Some points:
< 0.97 -0.85  0.98 -2.11  1.19 -1.49 -0.97 -0.89  0.30  0.39  0.21  1.23  0.87  0.03 -0.08 -1.71
 -0.47  1.16  0.86 -0.60 -0.13 -0.24  1.39  0.79>
< 0.70  1.59  0.47 -2.25 -0.17  1.81  0.52 -0.12  0.22 -0.10  0.16  0.07  1.51  1.32  0.09 -0.99
 -1.64  0.22 -1.84  1.68  0.08 -1.12 -0.45 -0.93>
< 0.20 -0.71 -0.25  1.42  1.52  0.69 -0.96 -1.36 -0.48 -0.79 -0.09  0.27  1.62  0.03 -0.63  1.22
 -1.49  0.28 -0.79 -0.34 -0.37  1.60  0.56 -0.87>
<-0.91 -2.05  0.78  1.20  0.68  0.64  1.21  1.05  1.04  1.41  0.08 -0.89  1.12 -0.06 -0.81  1.13
 -1.39 -1.61  0.88  0.79 -0.20 -1.32  0.96  0.12>
<-1.76  1.48  0.95 -0.27  1.62 -1.34 -1.38  0.72  1.22  1.50  1.17 -0.23 -0.29 -0.44 -0.51  0.20
  0.92 -0.60 -1.58  0.00  0.69  1.28  0.94 -0.85>
< 0.83 -0.19 -1.12 -0.58 -1.71 -0.69  1.11  1.41  0.56  1.43 -0.92 -0.83 -0.47  1.49  0.78 -0.59
 -0.55 -1.69  1.36  0.34 -0.85 -1.08 -0.77 -0.75>
< 0.66  1.31  1.50  0.25 -0.13 -2.04  1.84  1.47  1.61 -0.87 -1.54  0.60 -0.42 -0.77 -0.51 -0.46
 -0.13  0.16 -1.91 -0.51 -0.91 -0.79  1.09  0.62>
<-0.34 -0.56 -0.22  1.09  0.79 -0.09  0.05 -0.86 -0.94 -1.75  0.68 -0.22 -0.15 -0.78  1.03 -0.83
 -1.78 -1.85 -1.66 -0.73  1.11  0.45  1.58  0.29>
< 0.97 -1.03 -1.24 -0.76 -0.05 -1.53  0.34 -0.81 -1.71  0.69 -1.26  0.29  0.00 -2.41  1.21  0.22
  1.28 -0.70  0.63  1.63 -2.20  1.15  0.08 -1.39>
<-0.71 -0.10 -0.23 -0.36 -0.47  1.52  0.08  0.45 -0.28  0.12 -0.38  0.49 -0.30 -0.31 -1.14  0.41
  1.18  1.16 -1.09 -1.01  0.01 -0.05  0.65  1.38>
<-1.22 -1.54  1.71 -0.28 -0.31  0.86 -1.52  0.73  0.82  1.30  0.86 -0.05 -0.39 -1.18  0.00 -0.65
  0.31  0.56  0.62 -0.60  0.98 -0.19 -1.10 -0.09>
<-1.31  1.03  0.45 -0.42 -0.33 -1.79 -1.08 -0.74 -0.64 -1.70  0.76  0.82 -0.04  1.47  1.26 -0.21
  1.54 -0.65  0.50 -0.78 -1.54 -0.33  0.46  0.46>
< 1.61  0.21  0.38  0.33  0.46 -0.52  1.93 -0.93 -0.62  0.58 -0.85 -2.03 -1.02 -0.13 -0.22  1.32
  1.40 -0.59 -1.23 -1.05  1.20  0.97 -0.47 -0.69>
<-0.96  0.44 -1.82  1.38  1.14  0.93  1.23  1.35 -1.36  0.43  0.03 -1.20  1.14  0.13  0.22 -0.93
 -0.59 -1.09  1.42 -0.72 -1.19 -0.87 -0.23  0.24>
< 0.57  0.94 -1.40 -1.09 -0.46 -0.20 -0.49 -0.76  1.12  0.49  1.28  0.39 -0.69 -0.99  1.26 -0.80
 -0.18  0.95 -0.32 -0.56  1.72 -0.74 -0.91  1.32>
< 0.57 -0.15 -1.48 -1.24  0.35 -0.58  1.32  1.31 -1.76  1.61 -1.38 -0.90  1.61  1.42  1.25  0.04
  0.10  0.15  0.71 -0.66  0.94  1.87  0.28  1.02>
<-1.93  1.74  0.57 -0.71  0.28  1.63  0.35  0.72  1.03  1.39 -2.21 -0.38 -0.47 -1.80 -1.73 -1.46
 -0.12 -0.47 -0.32 -1.42 -0.86 -1.77  0.58  0.56>
< 0.70 -0.46 -0.27 -0.87  0.12 -0.34  0.43  0.46  0.10 -0.81  1.83 -1.99 -0.70  0.14  0.18  0.93
  0.04 -1.53  0.03  1.17 -0.05 -1.07 -1.20 -0.36>
< 1.41  1.04  0.65 -0.42 -1.97  0.59 -1.55 -0.67  0.23  1.00  1.35  1.09  1.93 -0.66 -1.68  1.25
  1.43  0.56 -0.40 -0.74 -0.66  1.22  1.08  0.93>
<-1.33  0.98  0.96 -0.70 -0.28 -1.46 -0.43 -0.28  0.45  0.28 -0.07 -1.30 -0.52  1.40  0.09 -0.01
  1.37 -0.77  0.95  1.72  1.54 -0.26 -0.17  1.34>
<-0.68 -0.48  0.41  1.55 -1.31  0.21 -1.40  1.03  1.47 -0.42 -0.89  0.24  0.60 -0.97 -0.09  1.03
  1.33  1.36 -0.30 -0.10  1.44  1.21  1.59  0.79>
<-0.97  0.37  1.40 -0.35  0.50  1.18  1.30  1.31  1.11  0.66 -0.57  0.83  0.64  0.87  1.58  0.63
 -0.93  0.57 -0.83  1.20 -0.08  0.67 -0.06 -0.47>
< 1.97  1.31  0.26  1.48  0.98  1.38 -0.32  1.74  0.51  0.49  0.71  0.29 -0.35 -0.39  1.33  0.19
 -0.49 -1.17  1.13  0.99 -0.81 -0.59 -0.38 -0.66>
<-1.00  0.05  0.56 -0.96 -0.06 -0.32  0.58 -1.58 -1.41 -0.29 -1.29  0.64 -1.73 -0.32 -0.79  0.11
  0.59 -0.55  0.38  1.67  1.32  0.95 -1.68  0.53>
< 1.07 -0.17 -1.35 -0.28 -1.15  0.18 -0.82 -1.03  0.65 -0.72  0.52 -0.79 -0.62 -1.23  0.43 -1.36
 -0.66  1.03 -0.81 -0.17 -1.96  0.33 -0.37  1.23>
<-0.81  0.42  1.07 -0.46 -0.49 -0.24 -0.85  0.00 -1.23 -0.39 -0.73  1.69 -1.44  1.53  1.70  1.42
  0.07 -0.81 -0.54 -1.25  1.20  1.11  0.49 -2.28>
< 0.85  1.40  1.07  0.75 -1.10  0.36  0.39 -0.54 -1.22  0.09 -0.49  0.03  1.23  1.07  1.16  0.30
 -1.45 -0.96 -0.49 -1.45 -1.07  0.74  0.78  1.15>
< 1.20  0.63  0.86  0.17  1.67 -1.25 -0.38  0.37 -1.25 -0.94 -0.37  0.87 -0.62 -0.86 -1.09 -1.85
 -0.34  1.39  0.59  0.35  0.98  1.11 -2.15 -0.07>
< 1.07 -0.70 -1.12  0.39 -1.36 -0.95  0.34 -1.21 -0.70 -1.78 -0.46 -1.55 -0.22 -0.19 -0.55  0.21
  1.31  0.86 -0.85 -0.78  1.41  1.06 -0.91  0.26>
< 1.32 -0.11 -0.82  0.08  0.69 -0.14 -1.93  0.13 -0.23  0.25 -2.03 -1.38  0.38 -0.42 -0.76  0.61
  1.66 -0.01  0.84  1.01 -0.45 -2.22 -1.20 -1.79>
<-1.12 -0.26 -0.46 -0.35  1.54  0.71  1.79  1.51  1.30  0.42  1.64  0.32  0.91 -1.25 -0.59  0.63
  1.41  1.50 -0.53 -0.88  1.02  1.23 -1.46 -0.56>
< 1.25  0.05 -1.29  0.36 -1.37  0.17 -0.26 -0.11 -1.02 -0.46 -1.07 -0.55 -0.29 -0.91 -0.17  1.25
  0.69  0.63  0.81  1.49  1.45 -0.96  1.19 -1.79>
< 0.76 -1.11 -1.49 -0.63 -0.25 -0.85 -0.82  1.23  1.70  0.78 -1.07 -0.88 -1.21 -0.27 -0.78 -1.93
 -1.47 -0.70 -0.39 -0.66  0.12  1.16  0.42 -0.33>
<-0.96 -0.73 -1.67  0.44 -0.35 -0.97  0.57  0.61 -0.65  1.48  0.17  1.23  1.35 -1.24  0.49  0.42
 -0.99  1.21  0.22 -0.84  0.13 -1.99  0.55  1.33>
<-0.27 -0.37 -0.27 -0.46 -1.74 -0.66 -1.36 -1.74 -0.61  1.58  1.32 -0.68 -1.77 -0.49 -0.64  0.85
  0.19  1.18 -0.67 -0.68 -1.54 -0.93 -0.12  1.16>
<-0.75  1.07  1.08  0.13 -0.16 -1.15  0.26  1.56  0.05 -0.40 -0.06 -1.91  0.77  1.17  1.00 -0.88
 -0.11 -0.22  1.46  1.56  0.88  0.22  0.13  0.32>
< 0.42 -0.30 -0.03 -0.67  0.45 -0.79 -1.91  0.12 -0.08 -1.28  0.34 -0.31 -1.49  0.22 -1.09  0.64
 -2.03  1.40 -0.16 -0.58 -1.25  0.11 -0.32  1.08>
< 0.59 -0.76  0.61  0.73  0.89  1.23  1.20 -1.29  0.84 -0.47 -1.29 -0.49  1.19  0.04 -0.03  1.59
 -1.46  0.19  1.44  0.20  0.24 -0.92 -0.30 -0.86>
< 0.05  0.47  0.90  0.90 -1.69  0.63 -0.36  0.04 -0.72  0.93  0.51  0.19 -0.80  0.16 -0.82 -2.07
 -0.43  1.46 -0.52 -0.26  1.20  0.65 -0.63 -2.09>
< 0.35 -0.40 -1.58 -0.66  0.07  0.00  0.51 -0.56  1.80 -0.51 -1.42  1.62 -1.43  0.40 -0.25  0.51
 -0.89  1.37 -0.65  0.19 -0.89 -0.04  1.14  0.80>
< 0.33  1.11 -1.12  0.99  1.36  0.88 -0.06 -1.10 -0.84 -0.04  1.23  1.28 -1.43 -0.29 -1.64  0.38
 -0.05  0.04  0.48  0.00  0.91  0.43  0.85  0.96>
<-0.81 -2.06  0.06  0.23  0.68  1.16 -1.49  1.40 -0.13 -0.50 -1.82 -1.72 -0.19  1.42  1.41  0.73
  1.30 -1.14 -1.84 -0.56 -0.79  0.77  0.08  0.87>
< 0.15 -0.93 -0.35 -2.03 -1.96  0.40  1.09  0.22 -0.75 -2.09 -0.80  1.35  0.38 -0.92 -0.69  1.17
  1.09 -1.50 -0.51  1.36 -0.68 -0.48  0.22 -0.08>
These points spread out most along one direction. Where along it does each point below lie, from 0 to 99? The average is 50, and the first point in the table lies past the average. One standard deviation of the points above along it is 16.
< 1.36  1.15  1.37  0.69 -0.09 -0.07 -0.54 -0.10 -0.09 -0.54  0.04  1.55  0.54  1.32  1.42 -1.43
 -0.60  0.36 -0.20 -0.44  0.63 -0.89 -0.09  1.57> 55
< 1.45 -0.44 -0.02 -0.43  1.10 -1.17 -0.96 -0.47 -1.55  0.17  1.35  1.47 -0.11  0.23 -1.73  0.54
  0.00 -0.59  0.38 -1.97  1.23 -0.05 -0.40 -1.74> 64
<-1.94  0.42 -1.05  1.59  0.03  0.05 -0.55  0.26  0.33  0.19  0.68  1.51  0.97  1.39 -0.56  0.97
 -0.67 -1.14 -0.48  1.36 -0.44 -1.13 -2.16 -0.43> 37
<-0.37 -0.99  1.41  1.42 -1.15  1.32  0.56 -2.14  0.64 -0.19  1.31  0.66  1.24  1.23  1.19 -2.30
  1.02 -0.05  1.18  0.93 -0.22 -0.75  0.40 -1.51> 42
< 0.57 -1.79 -0.21 -0.26 -0.19  0.22  1.60 -0.39 -0.68 -0.02  0.46  0.36 -1.36  0.31  0.90  0.43
  0.72  1.25  1.43  1.26 -1.09 -0.91  0.79 -1.05> 42
<-0.92  1.53  1.31 -1.02  0.50  0.92  0.30  0.53 -0.25 -0.86  1.16  0.46 -1.20 -1.23 -1.08  1.33
  0.79  0.24  1.18 -1.25 -0.83  1.37  1.50  0.23> 65
<-1.09  1.06  0.67 -0.22  0.58 -1.25 -0.68 -0.79 -1.90 -0.46  0.40 -0.49  1.34  1.07  1.31 -0.87
 -0.35  0.18 -0.38 -1.08 -0.74 -1.41  1.23  1.09> 51
< 1.11 -1.01  0.12  1.28  1.27  1.15 -0.52  0.03  1.38  1.29  1.26  0.52 -1.13 -0.41  0.15 -0.72
  1.60 -2.12  1.27  0.23  0.72  0.86 -1.16  1.04> 46
<-0.87 -0.23 -0.72  1.13  0.24  1.12  0.01 -1.08  0.92  1.14  0.92 -0.33  0.98  1.11  1.11  1.33
 -0.74 -0.47  1.12  1.00 -0.34 -0.06 -1.79 -0.42> 31
<-0.60 -1.90 -1.69 -0.44  0.21  0.35  0.62  0.09 -0.41  0.13  1.15  0.58 -1.10  0.62 -0.90 -1.60
 -0.41  0.90 -1.97  0.00 -1.33 -0.78  1.29  0.37> 62
<-0.40 -0.69 -0.47  1.25  1.24  0.92  1.14  0.48  1.31 -2.02 -0.98 -1.12  1.05  0.76 -1.46 -1.18
 -0.33 -0.63  0.99  0.49 -0.64  0.35  0.14 -0.81> 28
<-1.01  1.29  1.19  0.03 -1.87 -1.33  0.88 -0.78  0.80 -1.83  0.43 -0.74  0.55 -1.46  0.48  0.84
 -0.61  1.32  0.45  0.06  0.98  1.08 -1.94 -0.96> 58
